[[127 126 133 150 126 132 128 129 134 130 131 129 123 124 116]
 [124 128 129 143 140 130 122 129 122 124 117 128 119 127 121]
 [131 127 122 119 126 130 128 126 136 130 127 128 122 131 122]]
=>
[[122 131 122 128 127 130 136 126 128 130 126 119 122 127 131]
 [121 127 119 128 117 124 122 129 122 130 140 143 129 128 124]
 [116 124 123 129 131 130 134 129 128 132 126 150 133 126 127]]

[[126 150 137 116 144 126 109 135 137 133 142 134]
 [132 132 138 122 142 133 130 114 145 146 121 131]
 [128 124 146 130 128 142 137 133 122 137 122 129]
 [132 117 150 122 140 141 120 131 125 142 129 129]
 [141 136 133 113 129 129 136 134 140 137 141 131]
 [132 152 134 125 145 124 125 147 118 133 134 122]
 [119 123 136 122 131 143 125 136 135 127 122 128]
 [140 126 154 122 132 119 145 124 138 125 140 135]]
=>
[[135 140 125 138 124 145 119 132 122 154 126 140]
 [128 122 127 135 136 125 143 131 122 136 123 119]
 [122 134 133 118 147 125 124 145 125 134 152 132]
 [131 141 137 140 134 136 129 129 113 133 136 141]
 [129 129 142 125 131 120 141 140 122 150 117 132]
 [129 122 137 122 133 137 142 128 130 146 124 128]
 [131 121 146 145 114 130 133 142 122 138 132 132]
 [134 142 133 137 135 109 126 144 116 137 150 126]]

[[129 135 131 139 127 141]
 [119 115 108 103 127 109]
 [123 123 115 114 127 118]
 [130 146 137 142 127 136]
 [128 133 130 126 127 130]
 [128 139 122 157 127 140]
 [132 133 129 130 127 130]
 [125 125 126 117 127 131]
 [129 135 125 133 127 120]]
=>
[[120 127 133 125 135 129]
 [131 127 117 126 125 125]
 [130 127 130 129 133 132]
 [140 127 157 122 139 128]
 [130 127 126 130 133 128]
 [136 127 142 137 146 130]
 [118 127 114 115 123 123]
 [109 127 103 108 115 119]
 [141 127 139 131 135 129]]

[[132 134 104]
 [126  98 127]
 [129 157 122]]
=>
[[122 157 129]
 [127  98 126]
 [104 134 132]]

[[135 130 135 104 127]
 [132 130 142 118 130]
 [121 127 125 125 128]
 [138 127 122 129 127]]
=>
[[127 129 122 127 138]
 [128 125 125 127 121]
 [130 118 142 130 132]
 [127 104 135 130 135]]

[[126 126 128 128 123 128 131 132 125 133 126 137 127]
 [137 126 127 128 123 123 130 140 139 126 139 132 128]
 [126 126 127 128 123 123 130 128 128 128 126 128 127]
 [126 126 127 128 117 102 130 128 125 126 128 132 127]
 [117 135 127 128 128 128 130 132 125 119 126 132 127]
 [128 126 128 127 123 123 121 131 125 126 126 128 128]
 [126 126 127 129 128 127 130 132 125 126 126 132 127]]
=>
[[127 132 126 126 125 132 130 127 128 129 127 126 126]
 [128 128 126 126 125 131 121 123 123 127 128 126 128]
 [127 132 126 119 125 132 130 128 128 128 127 135 117]
 [127 132 128 126 125 128 130 102 117 128 127 126 126]
 [127 128 126 128 128 128 130 123 123 128 127 126 126]
 [128 132 139 126 139 140 130 123 123 128 127 126 137]
 [127 137 126 133 125 132 131 128 123 128 128 126 126]]
---
[[114 135 111 142 101 104 100 131 119]
 [113 144 133 138 139 134 144 111 117]
 [121 139 130 129 124 133 124 120 122]
 [143 114 129 125 122 136 118 112 127]
 [128 123 104 118 121 132 115 114 105]]
=>
[[143 114 129 125 122 136 118 112 127]
 [128 123 104 118 121 132 115 114 105]
 [121 139 130 129 124 133 124 120 122]
 [114 135 111 142 101 104 100 131 119]
 [113 144 133 138 139 134 144 111 117]]

[[125 127 152 124 145 103 148 114 145 112 119 104]
 [139 142 125 141 120 138 112 143 145 115 111 118]
 [152 152 137 151 111 142 113 144 124 126 124 126]
 [146 149 113 147 124 132 119 133 138 120 130 121]
 [124 131 101 127 118 134 116 132 137 118 123 119]
 [122 119 122 119 133 125 137 116 110 134 136 136]
 [132 133 123 133 120 124 132 120 122 139 145 136]]
=>
[[152 152 137 151 111 142 113 144 124 126 124 126]
 [146 149 113 147 124 132 119 133 138 120 130 121]
 [139 142 125 141 120 138 112 143 145 115 111 118]
 [132 133 123 133 120 124 132 120 122 139 145 136]
 [125 127 152 124 145 103 148 114 145 112 119 104]
 [124 131 101 127 118 134 116 132 137 118 123 119]
 [122 119 122 119 133 125 137 116 110 134 136 136]]

[[117 134 128 132 118 137 119 120 138 135 130 125 154]
 [125 130 126 129 122 133 121 122 135 135 130 123 142]]
=>
[[125 130 126 129 122 133 121 122 135 135 130 123 142]
 [117 134 128 132 118 137 119 120 138 135 130 125 154]]

[[134 134 117 131 111 133 133 145 136 123 122]
 [102 122 117 135 143 105 129 108 107 128 138]
 [140 122 147 126 132 138 100 114 138 133 150]
 [120 116 126 121 142 114 125 104 105 136 123]
 [112 113 123 122 146 111 133 105 102 138 120]]
=>
[[140 122 147 126 132 138 100 114 138 133 150]
 [134 134 117 131 111 133 133 145 136 123 122]
 [120 116 126 121 142 114 125 104 105 136 123]
 [112 113 123 122 146 111 133 105 102 138 120]
 [102 122 117 135 143 105 129 108 107 128 138]]

[[102 144 119]
 [121 119 120]
 [145 106 125]]
=>
[[145 106 125]
 [121 119 120]
 [102 144 119]]

[[124 145 135 141 116 109]
 [131 114 147 121 132 131]
 [116 133 122 122 122 144]
 [130 142 125 142 125 157]]
=>
[[131 114 147 121 132 131]
 [130 142 125 142 125 157]
 [124 145 135 141 116 109]
 [116 133 122 122 122 144]]
